Rotation paths and how fast each direction turns (degrees each step)
Each turn is a multiple of 5 degrees from 10 to 175, or 0.
Each row of a path follows its step; steps can be skipped.
Path 1:
step 4:   1   6   3   6 -13  11  -9  -3 -16   7  27  -7 -11  10   0  -6   6  -6   8  15  -8  26   6   4 -20  34  -5  -7  -1  14 -18 -41  11  22  16  -2   0  -5   2  30   8 -41  -4 -15   7  15  -8  -8 -12  -2  -2  21 -29  -3  -6   7 -21  14 -12  -2 -11  11 -28
step 5:  12  15  -7  -7  22  -8  15 -23 -20  12  14  -3 -11  -7   0  -8  16   0   3  -6  14   0  10   7  10 -14  11 -49  -5 -18  -3 -19   7  19  -9  21  -8 -30 -11  -5  25 -27   9  -4   7  -2 -14  17   1   2 -22   9   9 -21  -7  30  -8   6  -4  -3  14 -19 -23
step 6:  -7  12 -16 -12  35  22  -8  -6  15  27 -13  10   8  -1  -6  -1 -22  -6  15 -12  -3   6 -12  21   9  26   7   6 -26   1  -6  -2  -1  25  19   6   2  -5  19  11   4 -32  21   3  -3  13   4  -4   1   7  14  13 -27 -14  -8  20   7  17  22  -9  18 -20 -28
step 8:  -2   9 -17   7   2 -14 -22  -3   3  23 -18  -5   5   2 -18  21  -7  30   2   7  11 -17 -16  -5 -16  -4  -4 -19 -17  10   2 -36  -8 -18   9   6  13   3  18  39 -10 -36  -2 -14  -5 -17 -23  -3  10  -2   3  11   3 -21  -3 -15   1   0  12 -11  -5 -16 -31
step 12:   9  17 -30   0   2  12  14  -8  32  26  -8 -15  -8 -13 -20  -4   5  -3  -2  11  11  38 -13  10  -2  -6  -1   6 -12   8 -21 -19  22   4  23  16   1   4  -9  -2 -14 -10  12  17  -5  10   4  27   7 -25  -3  18 -12 -16   5 -19  -7   1   1 -27 -19   5 -31
step 13:  -1   3 -28   9  18 -13  14 -12  -7  23  15 -15  -8  20  -8  12  19   9 -14 -15   3  33 -10  15 -26  17   3  -8   3  18  10 -24  10  25 -13  -7  -4   1  -7  -8  14 -37  -9 -21  15 -11  -7 -11 -10  18  -2  -2 -18  -5  -1   0 -28   2  -5   5 -19  23 -18
step 16:  13  17 -12 -25  -7   4  -9 -12  -2 -11  -6 -17  -2 -13 -29   7  11 -22  15   5  10  19  -8 -15 -38  -1  18 -14   0  12  10 -23 -10   5 -18 -19  15  -7   5  21 -13 -25 -21   5   4   2  26  10   1 -11 -19  32  -5 -13   2  16   5 -26   7 -17   6 -10  -5
step 21:  20  -3 -17  10  18   7  25  11   6  13  -2 -28 -13 -19 -22  -9   8  -1 -10 -14  -1  28 -19   8   7  31 -14   4  16   7  -1  -2  19  -2  17   6  11  10   5  11   0  -1  -7 -20  -2  23  -8  32  -5  -1 -17  42 -11  -6  26 -18  -9  -8  11  -7  -9   2  -9
Speeds:
  4   0  10   0  -6  -2  -4   2  -3  -1  -2  -1  -4  -5   3  -1  -2   4  -1  -1   2   5   2  -2  -7   1   1   2   5  -1   0   0  -5  -7   6  -2   3   4  -4   7  -6  -1  -2  -5   1   1   7   1  -5   2  -4   2   5   2   0   1   1  -2  -8   6   6 -10  -3 -> 55
-6  5 -2  2  4  7 -9  0 -4 -4  6  4  4  4 -9  3  0  0 -2  4  3  3  5 -4 -4 -3  0  4 -4 -3 -5  2  2 -4  5 -2 -3 -1 -2  7 -5 -3  1  2 -8  5  6  0  7 -5 -2 -1 -1  1 -4 -2  3  1  5 -1  0  2 -3 -> 175
 -6  -2   3   1   0  -1   0  -4  -5   4   9  -3  -6   0   0  -3   2   6  -1   0   2  -1   4   4  -1   5  -8   0  -4   0   8  -7   0  -1  -1   0   1   4  -5   3  -2  -3   5   3   0   0 -10  -3   3  -6  -4  -4   1  -2   0  -2   0  -4  -8   4  -9   2   2 -> 80
 0 -3  0  6 -1  3  5 -1  0  0 -4  1 -6 -4 -1  5 10 -3 -4 -3 -1  3 -8 -5 -3  0  3 -7  5 -3 -7 -3  3  1 -9 -2  3  3 -6  6  0  0  2  3 -5  2 -6 -6  8  4 -4  2  2  1  2 -1  0  7  1  1  0 -2 -4 -> 90
 -1  -1   6   3   3   4  -3  -3 -12   1   1  -6   2  -3  -5  -1  -1  -7  -3   4  -1  -4  -6  -1   7   4   6  -3  -5  -1   0   5   2  -5   2  -2  -5   1   6   4  -4   2   6  -3   1  -5  -6   4  -4   3   4   3   1  -1   5   3  -5   2   2  -1  -3  -5  -1 -> 25
  4   1   2   0   1  -3   0   1  -2   4   1  -3   2   0  -6  -7   1  -1  -4  -2  -1   0  -6  -6  -4   0  -8   8   0  -2   3  -1  -3   1  -5  -2   2 -12   0  -2  -6   9  -4  -2   3   9  -4   3   5  -2   7  -1   3   7  -1   2  -5  -1   4   3   1  -2   1 -> 10
 -3   6   0  -2   3  -2  -4  -3   1   2   1  -4   4 -10  -2   5   5  -3   2  -4   0   5   0   0   3   5  -6   4  -4   2   0   6  -9   9  -1   0  -2   1  -3  -4   2   2   2   4   0  -4   5  -4   0  -1  -1   5   8  -2   2  -9   1   0   1  -2  -3  -8  -2 -> 70
Path 2:
step 0:  -4 -23  -3  20  21  11 -20   7  -7  13   3  -7  28  -5 -23   6 -14   2 -27   2  -8 -14  13  34  10  -9  -6 -27 -14  12  -2  -5  -2  21  -5   0  42  11 -14  -3   6 -13 -10 -13 -18   7   1  -6  10  -6  -3   4  -9  21   1  -6  18 -19  -1  11  28   8  23
step 3:   1   5  -8  10   6  -1 -11  -5 -19   8 -21  -8   6   4 -22  15  12  20  21   4  -1   2 -17   8   3  13 -15  -4   5   6 -20  16  -5  45 -26  -3  37  11  -6  -5  -1  38  12  -1 -15   6  14 -17  -9  -5 -38  12 -16   6  11   0   6  -3  21  -5   7   1   2
step 5: -15  10  18 -19   0  15   9  -4  -7  -5 -12 -10 -27   0   8 -22 -27  15   7  13  -2 -16 -18  28  -7 -50  -1  10  -9   5   9 -17  13 -36   6  12   4 -14   6  10  -6  -7  -8  -5  -5   5 -13  -1   7  -6  -6  -6 -22  -9  13  13   4 -12  -6   3 -33  17 -12
step 7:  -2  -8 -10   1  -6  21 -12  23 -23 -35  27  15 -15  22  18   9  20  26   6   8   2 -23  15  -5   9   4 -19  -3 -21   0 -14  11 -20   4 -14  -4   5   7 -14   0   6   0 -13  28  11  -3  20  -7   5   2  -1  -3  12  28 -15   1 -14  -2  -3   0  33 -12 -17
step 9: -11  10   4   7   6 -10  23  -2   4  10  -3  -8  13  18 -16   0 -33 -15  16   7  29 -19   0 -25   8  -7  -7  11   9  -8 -10   5  17 -18  20  -4  -9  11 -21   2  16  19  31   2 -27 -10 -33  -9 -16   2   8   3   8  19 -17  -3  12 -20 -18   0 -21  11  12
step 11:   9   0  14   8   3  -7   3  10  -9 -21  15  16   9  -3  -3  -5 -12 -37  -7  12 -12  -3   2  23 -31 -12   2 -15 -26  13 -18  -1  13  10 -18   0   3   8  -1  -5 -26   0   0   9  31   9   6 -10  12 -11  -7  23  -1 -11  -5   2   5  39 -30 -13   8 -30   6
step 14:  15 -12  -2  -7  -4  11  -7 -17 -10 -40 -37  28  17  15  -2 -17   8   2  -7   8  15   5  16  21 -20   9 -13   0 -18 -15   8 -12  14  13   0  -5 -16 -12   3   2  -9  12  16  21   6   3   7   3 -32 -25 -15  17  10 -11  -7  11 -18  14   4 -15  -8 -15  16
step 21:  -9  13  33   6 -23   1   8 -17 -20   0  -5   3 -13  -6  -4 -12  13  15  -8  -9  -3 -20  -9  -5   2 -21 -22   3  20 -10  11  27   0  -7  10  10  -5   8   1 -12   9  -1  16   7  -9  24 -18  -3 -26  16   6 -16 -20 -26 -20  11 -31  -3  -6 -15 -30  17  17
Speeds:
-3  2 -3  0 -3  3  4 -6 -5  1  4  2 -9 -5  7 -1 -3  0 -2  5 -3  6  6 -6  5  1 -6 -1 -2  6 -2  0 -2  2  7  1  2  2  1  1  3 -7  2  4  2 -2  8 -1 -2  3  5 -8  4  2  8 -1 -2  5 -1 -3 -5  0 -5 -> 125
 -2   2  -3   7  -4  -1  -2  10   7   3   1  -5  -1   3  -4  -6  -6   2  -5   3   1  -3   2  -1   0   4   1  -3  -1   2   1 -10  -2   6  -1   3  -2   0   1   3  -6  -7  -2  -1  -6  -1  -5  -1   5   3   1   0  -6   3   6   3   1  -1  -8  -3   1   0  -7 -> 95
-6  0 10  2  5  1 -2 -3  6 -1 -3  3 -4  1  1 -4  5  2 -5  4  3 -2  0 -4  2  4 -2 -1 -8  7 -5 -3 -2  1 -4  3 -9 -6  7  1  0  3 -4  0  1 -1  5 -1  6  3 -2  0  3  2 -6 -1  1  0  1  9 -3 -4  5 -> 115
-6  0 -3 -6 -2  2  0 -4  3 -7 -2 -2 -4  2 -3 -2 10 -4 -4  1 -3 -4  7 -2 -1  4  2  0  9 -3  0  1  6 -3  0 -1  1 -7  1  4  3  6  6  3  1  3  1  3 -1 -4 -5  0  0 -2  6  5  7  0 -7 -3  0 -5 -5 -> 90
Path 3:
step 1:   1 -24  14   1 -24  10   2  -6  -4  -6  -1 -17  -3  28   7 -25   1  -2 -15 -43  18   5   3   6  -6   4  32  -2   9 -27  10 -24 -16 -11  18 -10   0  11  -3   1  -6  12  12  29  19 -18  -6   4 -26  10  -8  10  -2  13  -4  -4   3 -10 -14  18   8   1  -9
step 3:  22  12  20   4  -6  19 -14 -12   9 -15  20 -29 -32  13   1  -4  -9   7 -17   6  -3  16  -4 -26   4  -9   7  -7   0  35   3  -7  13   4  24  12 -21  11   6  -3  16  -5  -3  14 -13 -10 -11   9  12  -4 -23  17 -13 -21  -9  -6  13   7  -7  23  18 -18  12
step 8:  -2  19   4  -2 -15  -5  -7   1  15 -18   2   3 -15   8   6  -3  22 -13 -13 -23   9 -13  19  -6 -19 -11  30 -15   5   4  -9  12 -22  -6  -3  -4   5   2 -34  -7   1  25  -9  -8   8  -8  22  25  -4  -2 -27   6 -24  -5  12   8 -15   3 -18   3  24 -32  -7
step 12:  -5  23  21 -19 -19   2 -23   1  20  -1   0  17   5  25  26 -15  -1  -9  -8  -2  -4  18 -12 -17  -2   6  -9  31  -2  19   2 -15  12 -14  10  16 -13  -6  17   7  -1 -18  10  -5  -6   2  -6   8 -12 -36 -17  10 -15  11  19 -12  10  -8  10  13 -23 -25   2
step 14:  10   4 -17 -29  -7 -17  -8 -12  17 -12   0 -10  29  -7  17  -3  -9 -39   1 -20 -13  16   0   7   4 -30  21 -11  -4 -21  18  15  15  -2 -10  10   9   6   6 -27   0  -1 -12  16 -11  13 -11  15   4  -2 -11   5 -21  14   2  23  15   0  16  14   9  -9  15
step 15: -11   7  16   4   5   6  19   8   7 -15   8   0  13  -1  18  11   5  16  -9   2   5  15   3   8  -1   2  21  16 -12  -5  -3  -7  -8 -25  26  11   4 -11   4 -14  -4   1 -27 -37 -12 -13   2  10  10 -27 -21 -13 -27  13   5  20 -36  12  17  -3  -1 -25  -7
step 18:  -9 -10  16  15 -21 -10 -10 -16  -5  13  20  22  -2 -14  -2  -7   8  -5  -9 -29  -7  -8 -24  14 -19  -3   6  12  22   2   9   8   1 -25  13  17  -9  -4   9 -18   0   5  -1  -8 -19 -15  40   1  21 -31 -10 -16 -21 -18   4   1  -8  -5 -10 -15  -7  11  15
step 23: -13   4   2  -7  -5 -23  13 -29   8  -4 -16  19 -15  -6  13   4   1 -17   9 -24 -27  30  18   0   1  -5  -1 -22  16 -12  25  -6   9 -28  -2  26   0  14  12  19  19 -14   0   0 -18   4 -11  -1  36   0   8  -7   4  -3 -16  14 -11   9   1  -5   9 -12 -11
Speeds:
 0  2 -2 -6 -4 -4  3  1 -4  0  0  0  5 -3  6  0  0 -1 -4 -2  5 -9  1  0 -3 -5  1 -5 -9 -7 -4  1 -1  1 -5  6 -7 -8  1 -1  2 -4 -1 -1  3  1  3 -4  4 -7 -2  7 -6 -4 -2 -1  1 -2 -6 -6  0 -3 -4 -> 115
 -6   2  -6  -3  -5   1  -2  -2   5  -4  -2   1   4  -1   0  -4  -3  -4   6  -4   1 -10  -1   1 -11  -1   1   5  -1   3  -1  -4  -5  -4   4  -2   0   6   1   5   0  -4   6   8  -1  -2  -5   2  -1   1  -4  -6  -2   0   1  -5   0  -1   1  -9  -4   5   3 -> 60
-6  2  0 -4  2  2 -7  1  0 -7 -5 -2  0  3 -1 -4 -5 -2 -6  1 -7  3  1  4  1  2 -4 -6 -7  2  0  4  0  3 -3 -1 -1  4  6  2  1  2 -1  6 -3 -7  8 -6 -1 -2  8  4 -3  6  5 -2 -1  4  5 -1  2 -2  3 -> 155
 5 10 -2 -5 -4  4  3  3  0 -5 -1  5 -4  7 -1  1 -1  9  0  5 -5 -3  3 -8  1 -2 -5  2  0  3  4 -2 -1  4 -3 -4  0  1 -9  5 -3  3 -2 -2  2 -1 -2 -1  2 -4  1 -2 -4 -1  3  1  3 -2 -6  1 -4 -5  7 -> 85
  6   1  -3   4   2   1  -2  -3   6   3  -8  -4   1  -1   0   4  -5   3   1   3   4   7   4  -1   3   3  -3  -4  -1  -4   5  -2  -1   1  -6   2  -1   7   4   3   0  -7   2   4  -2   1  -3  -4   1   5  -2   0  -3  -7 -11  -6  -3   1  -6  -1   1  -3   6 -> 110
